-.10   .38   .33  -.04   .18   .37  -.37   .35  -.08  -.56  -.44  -.37  -.21
 .34  -.12   .22  -.46  -.89  -.07   .30   .00   .26   .03  -.15   .47   .28
 .00  -.47   .12   .13  -.13   .14  -.36  -.25  -.23  -.28   .42  -.19  -.13
 .06  -.27   .45  -.65  -.50   .71  -.03   .33  -.10  -.37   .27  -.37  -.55
-.01   .08  -.69   .31   .65  -.58   .11  -.29  -.09   .20   .16  -.01  -.13
 .06  -.23   .22  -.03  -.41   .26  -.40   .15  -.22  -.37   .01  -.33  -.21
What is the second entry on the main diagonal? -.12
What is the 1st entry in reading order? -.10
The top entry of the column that holds the largest entry is .37
What is the 2nd entry in reading order? .38
What is the entry in the bottom-right corner? -.21
The entry in the top-right corner -> -.21
What is the bottom entry of the column that holds the smallest entry? -.41
The entry just left of the smallest entry -> -.46
The smallest entry in the first row is -.56
What is the minimum? -.89
What is the entry directly below .45? -.69
The first entry of the smallest entry's row -> .34
The second entry on the diagonal from the top-right corner: .47
What is the entry just right of the smallest entry? -.07
The entry just left of .03 -> .26
What is the third entry on the diagonal from the top-right corner? .42
The entry just left of -.29 is .11
What is the entry just right of the largest entry? -.03
What is the smallest entry in the last column? -.55
What is the largest entry in the last column? .28
The second largest entry is .65
What is the 3rd-last entry, reading row by row? .01
What is the entry directly below -.12? -.47
What is the 2nd entry from the end, reading row by row? -.33
What is the 3rd entry, reading row by row? .33
The entry directly above the largest entry is .14
The entry directly below -.55: -.13
What is the entry in the bottom-left corner? .06
The entry just left of -.69 is .08
What is the fifth entry, reading row by row? .18
